(in the rows, 128 means zero)
Each path is a new rotation, seen through one point. The rows after it are directions, each followed by how far the rotation turns it, in degrees per step (0 if it stays put).
Each turn is a multiple of 5 degrees from 10 to 175, or 0.
Each row of a path follows its step; steps can be skipped.

step 0: [123 135 132 135 124 135 133 135 128 128 117 135 125 127 128 134 131 129
 123 118 130 120 132 122 131 140 127 140 121 127 130 127 128 120 115 134
 124 126 138 131 117 124 128 125 127 124 123 119 134 139 134 130 140 136
 131 128 125 141 124 135 120 128 131 133 117 121 128 125 127 134 124 132]
step 3: [121 116 130 141 127 122 125 136 128 122 132 118 126 123 136 122 124 121
 125 120 120 123 138 134 128 132 138 133 130 124 135 121 124 127 125 130
 128 120 135 140 119 133 130 132 124 123 116 125 127 135 128 118 135 137
 114 129 121 132 119 135 130 130 137 131 127 121 132 122 131 130 130 128]
step 13: [121 129 137 141 140 128 135 124 131 129 127 137 137 141 130 120 130 132
 120 125 126 121 123 123 135 122 133 120 126 123 125 127 126 129 131 136
 118 121 141 135 131 123 128 138 130 137 133 124 136 132 130 127 135 132
 123 115 131 126 122 129 125 120 142 133 128 125 125 125 127 138 133 125]
step 17: [135 136 120 124 134 126 139 138 128 134 141 139 130 134 127 127 127 128
 126 116 125 126 129 127 126 128 130 129 123 123 128 124 124 123 125 126
 115 133 137 127 127 131 131 124 119 124 141 140 131 141 129 128 126 134
 134 125 129 127 123 136 123 133 121 126 128 126 135 136 137 135 115 141]
step 19: [137 132 125 137 126 131 116 127 132 121 121 139 122 116 128 136 138 133
 127 124 130 117 135 122 122 118 127 118 134 126 133 124 130 126 128 128
 144 122 124 129 135 131 132 129 118 131 122 115 126 130 119 130 121 132
 135 135 126 128 131 122 133 129 129 127 136 126 126 122 128 126 131 139]
step 23: [135 126 133 128 122 125 127 128 124 129 116 146 128 125 122 126 133 120
 118 140 121 130 115 122 134 123 140 129 127 125 127 123 129 130 125 139
 125 125 128 129 130 129 136 140 134 127 129 133 129 126 118 124 126 123
 120 129 124 132 120 127 130 140 125 130 138 132 129 123 116 127 142 130]
step 24: [137 125 122 130 132 127 130 127 118 133 132 122 132 129 132 127 127 124
 123 132 121 123 132 126 137 117 130 118 127 137 126 122 136 137 128 132
 116 135 126 126 141 130 132 130 127 123 117 117 129 135 133 130 115 133
 123 131 129 129 122 127 135 136 137 127 128 129 131 137 145 117 135 125]
step 25: [126 130 135 137 127 123 124 124 129 126 132 121 131 126 143 116 124 131
 128 127 123 124 122 126 119 132 130 130 129 124 146 126 136 129 125 120
 120 142 129 131 124 116 138 131 123 126 128 133 120 124 135 120 135 137
 124 139 130 122 130 130 122 131 135 127 120 134 126 132 137 131 125 128]
step 26: [135 126 149 139 133 124 125 117 126 135 126 139 134 131 127 129 134 125
 137 135 131 132 129 127 123 130 132 127 132 118 124 129 139 130 124 142
 127 125 121 128 124 129 128 137 134 125 136 125 123 125 126 126 134 120
 127 129 125 125 130 134 124 140 134 125 118 123 118 124 116 131 123 134]
step 30: [132 131 123 123 130 127 121 127 128 132 135 131 126 131 127 126 131 131
 124 138 134 113 127 114 130 120 132 130 130 111 131 128 129 125 128 129
 135 140 141 131 117 123 125 121 133 136 135 132 139 140 128 134 130 128
 131 123 129 132 131 135 119 129 133 130 122 132 118 123 127 139 132 135]
[130 129 127 126 131 128 127 126 130 131 126 129 125 128 127 128 126 128
 127 130 128 128 128 130 128 128 129 131 125 126 128 127 131 130 129 128
 127 129 129 127 127 128 129 127 126 128 126 130 132 129 126 129 129 130
 131 129 129 130 125 128 129 128 125 128 128 127 130 129 130 128 131 126] -> 60
[128 127 127 130 128 129 131 130 125 127 127 128 128 129 128 129 127 126
 128 125 130 127 127 126 126 130 128 128 127 126 126 128 125 129 129 125
 128 130 128 129 129 125 131 126 129 131 129 129 129 129 128 129 127 130
 131 129 128 130 128 127 129 131 127 128 125 128 126 128 130 126 128 128] -> 145
[126 126 128 130 128 130 128 130 129 129 130 126 129 128 127 127 126 126
 129 127 127 127 127 130 130 128 127 127 126 130 130 127 127 129 126 128
 127 125 129 129 126 129 131 129 126 127 131 127 130 126 130 131 127 129
 128 127 127 126 126 128 125 129 130 127 127 129 132 130 130 128 128 126] -> 100
[130 127 128 128 129 127 127 129 126 127 127 130 129 130 129 131 127 128
 130 128 127 125 129 130 128 127 128 127 130 131 129 129 128 131 131 129
 128 127 128 127 128 130 129 128 126 127 126 130 127 126 128 133 129 130
 128 126 130 128 130 128 127 128 127 130 126 128 129 129 125 125 127 130] -> 145
[127 126 129 126 128 129 127 126 129 126 125 127 128 130 128 127 129 127
 129 128 129 126 132 129 125 130 128 130 126 129 127 129 128 129 127 131
 129 128 129 128 131 129 127 127 129 129 129 123 129 131 128 128 126 132
 128 127 129 129 127 127 128 129 132 129 129 130 129 129 127 126 128 128] -> 135
[130 127 129 130 127 129 129 129 132 129 130 131 127 126 126 127 127 129
 129 129 130 130 130 127 128 127 126 129 129 128 130 128 127 130 127 129
 126 128 126 127 129 129 128 128 130 128 125 127 128 130 130 128 125 127
 131 128 130 127 128 129 128 127 127 131 129 126 127 129 130 125 124 129] -> 145
